The rows of R fall into several groups, which share some directions, and each row is roughly a mix of its group's hidden directions, except one row that fits no group.
R:
[[ -3 -30 -12  -6   7 -11  17  -6   6   9]
 [ 11 -14  19  -1  -2  19  -3  -4  21 -14]
 [-15 -11 -16  12   3 -27   0   1 -10  10]
 [-22 -11  -8  14  15   9  20  -7   7   0]
 [  1  19  11  18   1   6  -6  10  20  18]
 [ 10 -23  -4  23 -18  -2  -3  -3  -7   9]
 [ 27   2   8  12   3 -12 -14 -19   1  -2]
 [-31 -19   2  11  -4   4   5  10   7  -4]
 [  1   5   4 -12 -12 -17   9  17 -23  12]
 [ -8  -3 -27   4 -20 -11 -12  12  -5  -5]
 [ 16 -15 -25  13   5  -9  10  -6   6  11]
 [  2   9  24  -9   7  25   6   6  -5 -13]
 [-28  -8  -1  12  10   9  14  -5 -10 -11]
 [  9  13  -5  -9   3 -19 -29   7   4   5]
 [ -7 -21  12   3 -19   1   7  -7  21   9]
 [-14 -23   3  -2 -20  -8  -9 -19  -1   6]
 [ 21   4  -4  14 -13   6  13 -19  13 -11]
 [ -3  20  -7   6  12   4 -16 -18   6 -20]
 [ 14   4   0  25 -11  13 -14 -18   1   3]
 [ -8  18   6 -13  -9  14  25   6   7  -9]
 [ 21  -2   8 -18  23 -11  10   8  -7   0]
 [ 13 -10   7  -4  -8  13  14 -17  -7  24]
 [ 10  13  18  -7  15  14 -15   1  19   7]
 [  1  18   9   4  -3  12 -10  -4  28  14]
 [  4  10  -7   2  -3 -34 -15  -1   4  -8]
 [ -9  13  -4  13  10 -18 -10   3  17 -20]
 [  5   1 -22 -10  -1  11  15   6 -12  24]
 [-11 -23   7  -6 -17 -21   5   3  13   0]
 [  5  -5  18   6  16  -6 -28  -8  -9   6]
 [ 21   9  -6 -13   6   0  15   3  -7  25]
 [  7 -17   7  17  -4 -13   6  26 -11   3]
 [ 13  13  -5 -12  -9 -12  -5   5 -29   5]
 [  2   1  17  -3 -24  -5  10  -5  12 -22]
 [ 10  19  -9  17 -19  15  -2   8  13   2]
 [  2  -4 -10  -6   4   4  -6  25  -7 -28]
 [ -4  12 -12  11  -4 -13 -10 -16  -1 -26]
 [-10   3 -26   8 -21   7  13   7   9  -6]
 [ -8   8 -14  12  -1   5  -4 -18   8 -27]
 [  4 -24  12  13 -17   9  15   8   6   7]
 [-14 -15  -4 -14  12 -12   3 -21 -18   2]
 [-12  -9 -20  -3 -10  -9   7  15 -14  20]
 [ -5  -3  25  -2   5  24   8   1  16 -11]
 [ 25   8   6 -10  -2  21  -8  14   3  10]
 [ -1  18 -15  -5 -19  11  18  15   2 -10]
 [  1 -23 -10  -8 -10  -6  11  -4 -23  12]
 [-22 -14   7   1 -19   1   1  20  13  -3]
 [-17   6  17   5  -8  -8   0   0  -7 -29]
 [ -8  13   9 -20  -6 -10  -9   9 -17  19]
 [ -1  14 -17 -11  -2   6  14  25  -9  11]
 [-15  26  -4  12  19 -11  -2   0  -6  10]
 [ -1  10  12   6   8  -7 -33   2 -12   7]
 [ -5   8  -2   0 -16   8   8   1  29 -18]
 [ 21   4   9   1 -13  12 -15  12  21   6]
 [-20  12  -6   1   4 -22  10  10  -8  19]
 [-14 -12  -8   7 -13  10 -11   4  27  -9]
 [ 20  -2   8   6   7  13  23 -18   9   6]
 [ -9   9   5  26  10  11  -4 -21  11   2]
 [ -5 -20  12  10   8 -11 -28   0   2   2]
 [ -1  -4  -7   2 -14 -27   0  11  21   9]
 [ -8 -13  26 -13  11  12  -9   0 -14   7]
 [ 10   1  14   3   3   6   8  30   7 -18]
 [ 16   9 -27   4   3  -7  11  11  -3  17]
 [  1   9 -17  19 -11 -15 -21  -4   0  10]
 [-17  -8 -29   5   1   8  13   1  -9  12]
 [ 17  13 -12 -11  -7 -14  -3   2 -23  11]
 [ 14   9   8  -3   9  28  -5 -14   8 -13]
 [ 29   0  -8  18  -3 -10 -13 -14   0  -3]
 [-23   1   9  12  -4  -2   6  -4   5 -28]
 [-15 -14  -7  15  -6  -6 -20  -3  19 -12]
 [-14  -9 -11   8  -4 -16   4  -9  -5 -28]
 [ -7  11  -6 -12  22  -7 -11 -16  -9 -18]
 [-24   6 -11  11  -1   2  18 -20  -4   7]
 [ 16  -4 -16   9 -24 -10   3 -17   6  -5]
 [  3   9  12 -19  17 -11 -10  19 -13  -4]
 [-15 -26  -8   4  -3   3  -9  14   6  19]
 [ 24   1   2  19  17   8   8 -14  10   3]
 [  7 -16  -9   9  -5  -7  11  14 -27  -9]
 [ -4  16 -26  20  -2   6   6  10  11   3]
 [ -3 -22  -6   3 -18   5  19  -7 -12  16]
 [-11  -8   7   4 -11  18  18 -15  19  -9]
 [ -1   3 -16   9 -18  22  15 -13  -5   9]
 [ -3  -6 -21   6  13 -11   4  15  12 -22]
 [-10  16   4  20   7 -12   0  15   9 -19]
 [ 13  -7 -13 -22  -8  18   7  -7 -14  -9]
 [ -9   6  -9  -3  11 -25 -14  -8 -13  17]
 [ 16   5  12 -12  -6  -4  16 -17  -3  21]
 [  6   4   8 -13  -8  28  12  13 -11 -11]
 [ 11 -15   7  21  19   9 -16 -11   2  -2]
 [ -7 -21 -15   5  -5  -1 -26   7  -1  13]
 [ -3   6 -25   0 -11 -23  13   5  -1  11]
 [ -3   0   1  -6  -5 -16  -4  11 -34   9]
 [  2 -10   7  23 -10  14  -2 -17  13  14]
 [  1  13 -16 -13   6  -3   0   3 -14 -28]
 [ -1   7  -5   5 -24   0  16  24   9   9]
 [-17  -8  -6  14  -5   0 -20  -8   6 -23]
 [ 13  -3  16 -12 -10   3 -11  13  26   7]
 [ -3  -8   1  -2  24   6  26  -1  11  12]
 [ -6   1  14  10  -5  10   9   2  17  29]
 [-18   5   0 -15 -23  17  11  10  -6  -1]
 [ 12   0  -7   2 -10 -27 -16   2  20   5]
 [ 15  17  -2   2   8   4  14 -17  22  -9]
 [ 17  13 -13  -6  14   6  15 -10 -15  13]
 [ 14  13   1  -6  13  26  16 -12   2  -1]
 [  0 -30  -6  -3 -21 -12   0 -11  -3   2]
 [-10   3  17  17  -5   2 -22 -19   7  -4]
 [-14   2  23   2   3  11   6 -12  16 -19]
 [ 13 -10   7  -7   5  32   3 -17  -3  -1]
 [ -9   4 -10  -4 -21  -6  23  21   1   4]
 [ -2   4  -1  -2  -1  -7  32   6  21  11]
 [-13  10   6 -17 -18  -6  19  -8   4  16]]

One row of each group comes first, with its name. Which group is each row after those in?
[ -9  15  20   4  -8  10 -25   0  -5 -13] : <91>
[  7  -8  15  11 -11   1   9  27   9  14] : <46>
[ 11  -4 -21   0  18  11   5  -9  -6  22] : <105>

[  7   1  14  -6 -15  27  17 -11  -3   2] : <91>
[-24  -2   2  15  -1  -9  -1 -19  21   4] : <91>
[ -3  -3   7   7  -1  -3 -36   4 -12  -8] : <91>
[ -7 -18  17  11  11  -2 -26  -4   5  -6] : <105>
[  6   9 -15   7 -20   8  24  -8  13  -2] : <91>
[ -4 -28   7 -11 -11 -22  -7  -4   7   3] : <46>
[  7  -5  -9  -5 -28  15   1 -10  16 -11] : <46>
[-21  -9  13   7  13 -17   8  -2  -1  20] : <46>
[ -3   3 -21   1  -2  27  10  -8  16  -4] : <105>
